50 stands for zero in the data rows.
Here is a table of points, one per row:
tensor([46., 65., 50., 41., 51., 37., 52., 63., 68., 51., 71., 57., 59., 61.,
        47., 43., 34., 92., 33., 41., 56., 47., 49., 56.])
tensor([55., 47., 67., 55., 56., 44., 55., 31., 57., 35., 65., 66., 28., 65.,
        62., 28., 51., 53., 52., 31., 53., 61., 63., 47.])
tensor([49., 82.,  3., 23., 53., 70., 35., 61., 39., 36., 45., 38., 56., 38.,
        39., 61., 59., 34., 25., 36., 59., 46., 27., 25.])
tensor([67., 43., 45., 61., 49., 44., 21., 30., 36., 45., 40., 75., 70., 56.,
        58., 68., 35., 59., 30., 38., 37., 56., 36., 57.])
tensor([99., 45., 42., 88., 33., 63., 47., 40., 31., 26., 42., 56., 52., 40.,
        67., 47., 65., 32., 54., 48., 42., 61., 70., 49.])
tensor([75., 53., 44., 68., 43., 60., 62., 54., 49., 50., 39., 58., 21., 44.,
        48., 70., 36., 18., 84., 65., 68., 74., 46., 32.])
tensor([63., 36., 51., 58., 51., 51., 48., 11., 42., 41., 56., 51., 56., 56.,
        50., 75., 41., 52., 52., 58., 79., 44., 43., 42.])
tensor([62., 56., 57., 38., 58., 46., 48., 49., 33., 56., 84., 54., 46., 41.,
        43., 37., 36., 75., 44., 37., 31., 44., 49., 49.])
tensor([61., 34., 49., 41., 49., 61., 34., 86., 67., 54., 66., 40., 50., 60.,
        49., 17., 70., 55., 49., 54., 50., 46., 28., 27.])
tensor([66., 38., 55., 58., 48., 37., 54., 18., 51., 33., 46., 78., 73., 36.,
        59., 56., 33., 62., 51., 49., 41., 59., 54., 59.])
tensor([37., 60., 45., 48., 65., 61., 58., 49., 63., 58., 67., 52., 60., 37.,
        34., 32., 60., 68., 45., 62., 29., 43., 51., 55.])
tensor([70., 33., 41., 62., 48., 58., 37., 39., 34., 39., 28., 49., 24., 50.,
        12., 59., 34., 35., 62., 59., 64., 67., 73., 53.])
tensor([55., 54., 54., 28., 56., 52., 54., 55., 40., 51., 47., 53., 33., 47.,
        44., 32., 71., 22., 47., 47., 64., 30., 46., 61.])
tensor([47., 56., 67., 75., 63., 52., 54., 24., 36., 41., 66., 58., 70., 55.,
        42., 45., 39., 60., 40., 47., 76., 50., 57., 43.])
tensor([46., 51., 51., 29., 38., 62., 51., 70., 78., 53., 56., 37., 67., 52.,
        52., 40., 60., 32., 63., 30., 47., 57., 37., 65.])
tensor([37., 56., 49., 35., 45., 58., 40., 52., 76., 51., 66., 46., 22., 32.,
        47., 39., 28., 64., 51., 42., 54., 26., 21., 86.])
tensor([52., 44., 31., 37., 43., 59., 93., 49., 60., 58., 50., 37., 45., 34.,
        46., 69., 42., 17., 52., 46., 60., 47., 59., 33.])
tensor([46., 45.,  9., 64., 52., 45., 62., 37., 24., 39., 50., 39., 65., 55.,
        72., 58., 51., 10., 49., 69., 61., 55., 73., 62.])
tensor([31., 38., 66., 45., 58., 43., 41.,  9., 45., 41., 54., 76., 56., 61.,
        32., 64., 57., 72., 47., 43., 38., 57., 62., 63.])
tensor([59., 53., 56., 61., 61., 47., 57., 52., 40., 50., 34., 43., 18., 47.,
        99., 59., 28., 41., 49., 72., 54., 74., 44., 40.])
tensor([44., 46., 54., 25., 35., 56., 35., 59., 51., 41., 61., 19., 31., 38.,
        35., 59., 58., 31., 38., 73., 60., 47., 37., 55.])
tensor([41., 34., 46., 33., 33., 53., 49., 67., 52., 52., 61., 30., 59., 52.,
        49., 14., 37., 50., 48., 61., 56., 41., 46., 53.])
tensor([50., 19., 44., 32., 47., 63., 38., 65., 56., 57., 82., 11., 74., 36.,
        56., 23., 43., 46., 61., 56., 47., 35., 38., 42.])
tensor([31., 54., 43., 29., 59., 58., 78., 51., 63., 47., 40., 40., 45., 42.,
        48., 50., 64., 39., 46., 51., 63., 49., 53., 42.])
tensor([40., 64., 43., 51., 54., 36., 39., 74., 60., 43., 62., 61., 44., 54.,
        36., 31., 55., 63., 27., 43., 24., 37., 43., 52.])
tensor([41., 50., 61., 39., 50., 25., 53., 61., 58., 70., 57., 54., 52., 51.,
        36., 43., 56., 70., 51., 69., 36., 28., 46., 49.])
tensor([46., 53., 56., 62., 40., 53.,  0., 48., 52., 48., 47., 46., 29., 49.,
        61., 74., 55., 27., 49., 51., 58., 56., 71., 46.])
tensor([49., 37., 50., 33., 58., 51., 52., 60., 61., 63., 42., 25., 46., 50.,
        49., 32., 65., 47., 60., 40., 68.,  7., 34., 42.])
tensor([40., 68., 42., 34., 49., 91., 52., 64., 56., 56., 49., 50., 72., 55.,
        30., 28., 47., 35., 69., 57., 33., 31., 39., 53.])
tensor([58., 35., 37., 60., 61., 45., 57., 33., 47., 38., 54., 48., 51., 75.,
        47., 63., 51., 99., 44., 40., 55., 48., 87., 34.])
tensor([44., 52., 63., 54., 85., 55., 40., 31., 63., 44., 69., 84., 80., 52.,
        55., 58., 54., 63., 48., 39., 43., 50., 77., 52.])
tensor([46., 57., 77., 41., 57., 44., 56., 48., 58., 47., 43., 78., 57., 61.,
        36., 56., 42., 82., 50., 38., 36., 43., 51., 50.])
tensor([45., 72., 72., 65., 60., 34., 41., 36., 65., 64., 69., 69., 61., 63.,
        52., 61., 43., 67., 40., 46., 61., 50., 60., 42.])
tensor([51., 44., 54., 22., 46., 58., 67., 11., 38., 36.,  0., 61., 54., 45.,
        60., 55., 64., 48., 51., 38., 64., 86., 66., 56.])
tensor([21., 53., 41., 62., 65., 39., 48., 51., 59., 61., 61., 65., 56., 47.,
        35., 54., 43., 61., 35., 42.,  0., 39., 46., 56.])
tensor([44., 67., 58., 55., 45., 28., 41., 28., 57., 42., 56., 66., 49., 46.,
        38., 44., 59., 75., 43., 30., 41., 51., 61., 57.])
tensor([49., 48., 55., 62., 41., 41., 47., 33., 51., 68., 65., 90., 56., 54.,
        47., 48., 39., 84., 41., 42., 34., 49., 55., 71.])
tensor([30., 59., 50., 41., 47., 37., 46., 64., 61., 54., 58., 51., 60., 24.,
        50.,  2., 58., 57., 34., 64., 44., 44., 22., 37.])
tensor([59., 49., 59., 68., 49., 39., 35., 34., 66., 38., 52., 58., 48., 52.,
        57., 79., 45., 27., 48., 38., 63., 57., 58., 42.])
tensor([47., 56., 35., 58., 50., 54., 56., 99., 24., 37., 25., 55., 29., 57.,
        48., 67., 53., 65., 91., 85., 59., 69., 60., 54.])
tensor([55., 41., 58., 28., 55., 43., 46., 80., 59., 62., 59., 30., 37., 46.,
        38., 56., 67., 32., 35., 45., 40., 81., 51., 50.])
tensor([59., 36., 42., 65., 49., 69., 60., 41., 42., 28., 40., 42., 47., 64.,
        70., 83., 62., 43., 48., 67., 61., 70., 71., 31.])
tensor([53., 44., 60., 31., 46., 44., 46., 65., 27., 46., 56., 18., 49., 34.,
        44., 42., 55., 73., 55., 39., 47., 41., 40., 57.])
tensor([60., 64., 56., 38., 48., 36., 50., 74., 63., 68., 54., 19., 67., 48.,
        60., 35., 53., 32., 53., 40., 49., 33., 34., 41.])
tensor([70., 80., 61., 14., 43., 60., 38., 70., 51., 67., 47., 38., 57., 54.,
        37., 56., 40., 31., 50., 80., 62., 50., 53., 50.])
tensor([44., 59., 69., 49., 53., 40., 45., 48., 55., 37., 55., 86., 59., 43.,
        30., 35., 21., 60., 31., 60., 49., 43., 54., 53.])
tensor([37., 56., 61., 48., 36., 55., 51., 44., 45., 64., 63., 99., 47., 42.,
        66., 41., 42., 79., 36., 32., 44., 14., 43., 52.])
tensor([50., 54., 76., 54., 37., 50., 49., 17., 21., 35., 49., 43., 41., 52.,
        61., 90., 42., 44., 51., 60., 59., 57., 63., 44.])
tensor([61., 56., 45., 62., 53., 59., 62., 40., 20., 57., 30., 43., 34., 55.,
        67., 68., 45., 56., 69., 59., 13., 89., 54., 36.])
tensor([71., 50., 54., 68., 57., 42., 58., 33., 27., 39., 47., 64., 58., 76.,
        49., 67., 39., 57., 44., 23., 51., 42., 45., 71.])
tensor([43., 76., 54., 56., 23., 56., 66., 74., 46., 65., 32., 49., 35., 41.,
        60., 81., 39., 40., 59., 67., 69., 57., 51., 35.])
tensor([57., 55., 27., 64., 48., 35., 79., 57., 52., 64., 30., 40., 30., 47.,
        75., 60., 41., 47., 66., 67., 63., 79., 48., 43.])
tensor([55., 57., 54., 56., 39., 59., 64., 46., 53., 26., 27., 52., 34., 95.,
        87., 66., 44., 37., 66., 67., 22., 64., 54., 43.])
tensor([52., 60., 70., 33., 50., 52., 48., 59., 59., 65., 57., 40., 54., 39.,
        58., 18., 59., 46., 46., 52., 30., 35., 49., 66.])
tensor([49., 49., 71., 37., 49., 39., 54., 52., 54., 54., 47., 33., 40., 41.,
        31., 33., 69., 36., 43., 42.,  0., 47., 29., 45.])
tensor([68., 54., 22., 67., 52., 74., 65., 29., 37., 42., 33., 54., 35., 59.,
        67., 61., 40., 28., 57., 59., 61., 47., 65., 40.])
tensor([36., 70., 41., 52., 50., 40., 42., 48., 67., 43., 66., 58., 61., 46.,
        31., 39., 56., 49., 70., 31., 50., 23., 42., 61.])
tensor([55., 27., 35., 53., 62., 37., 52., 59., 53., 47., 41., 20., 49., 43.,
        24., 52., 62., 28., 36., 48., 59., 40., 28., 63.])
tensor([56., 64., 36., 86., 69., 51., 52., 21., 67., 48., 26., 33., 63., 34.,
        64., 51., 40., 43., 54., 65., 62., 70., 51., 55.])
tensor([42., 45., 56., 53., 37., 84., 64., 54., 45., 61., 33., 50., 47., 40.,
        50., 66., 92., 45., 54., 54., 68., 54., 39., 87.])
tensor([68., 43., 44., 67., 55., 57., 68., 59., 43., 41., 32., 43., 25., 49.,
        73., 68., 58., 47., 73., 59., 54., 58., 93., 47.])
tensor([40., 44., 64., 36., 60., 57., 41., 57., 51., 72., 55., 41., 53., 65.,
        52., 23., 46., 36., 60., 54., 35., 30., 38., 41.])
tensor([51., 41., 35., 53., 51., 69., 52., 66., 49., 47., 34., 47., 52., 55.,
        97., 60., 58., 41., 65., 55., 86., 50., 49., 46.])
tensor([50., 51., 23., 45., 78., 23., 43., 25., 53., 46., 67., 77., 48., 57.,
        37., 50., 48., 72., 48., 31., 49., 57., 54., 58.])
tensor([45., 46., 72., 58., 69., 50., 57., 47., 51., 35., 57., 63., 70., 38.,
        46., 45., 28., 97., 25., 15., 38., 56., 69., 54.])
There is one direction along which these points spread out most. How far along it is each point below, from 0 to 99? The average is 50, and the first point in the table lies past the average. One standard deviation of the points above along it is 16.
tensor([63., 56., 65., 77., 43., 58., 70., 54., 50., 73., 14., 44., 41., 61.,
        24., 68., 49., 38., 50., 57., 69., 68., 76., 41.]) 29
tensor([22., 54., 57., 80., 39., 53., 69., 45., 20., 36., 40., 53., 36., 55.,
        51., 63., 44., 39., 55., 39., 72., 72., 54., 50.]) 32
tensor([37., 43., 42., 35., 39., 54., 50., 69., 70., 72., 50., 39., 66., 49.,
        52., 24., 80., 39., 59., 51., 50., 24., 40., 43.]) 64
tensor([61., 38., 38., 65., 38., 29., 54., 37., 32., 45., 53., 46., 61., 54.,
        60., 74., 44., 36., 64., 54., 74., 60., 58., 46.]) 31
tensor([33., 42., 60., 63., 56., 45., 55., 37., 57., 48., 82., 78., 61., 59.,
        39., 41., 42., 78., 38., 42., 43., 45., 35., 63.]) 71
tensor([44., 47., 45., 41., 26., 52., 43., 60., 61., 83., 54., 37., 68., 53.,
        47., 30., 59., 49., 55., 46., 40., 30., 37., 53.]) 66
tensor([36., 42., 49., 39., 43., 46., 22., 64., 36., 42., 62., 42., 49., 49.,
        30., 43., 66., 27., 50., 49., 45., 44., 30., 32.]) 58
tensor([60., 46., 51., 38., 44., 31., 38., 72., 68., 52., 48., 31., 26., 38.,
        43., 48., 60., 34., 49., 40., 51., 41., 32., 40.]) 55
tensor([39., 26., 43., 39., 43., 44., 41., 67., 65., 67., 47., 38., 53., 35.,
        48., 40., 56., 36., 36., 58., 48., 42., 34., 45.]) 59
tensor([38., 34., 44., 40., 50., 65., 44., 72., 59., 83., 22., 28., 52., 55.,
        47., 22., 48., 47., 65., 62., 42., 42., 36., 34.]) 56
tensor([52., 61., 41., 56., 57., 37., 51., 28., 45., 34., 86., 55., 60., 58.,
        54., 55., 44., 69., 34., 51., 29., 70., 55., 69.]) 56
tensor([40., 33., 58., 62., 52., 44., 51., 41., 34., 46., 35., 49., 62., 48.,
        55., 53., 53., 60., 53., 49., 68., 66., 58., 74.]) 43
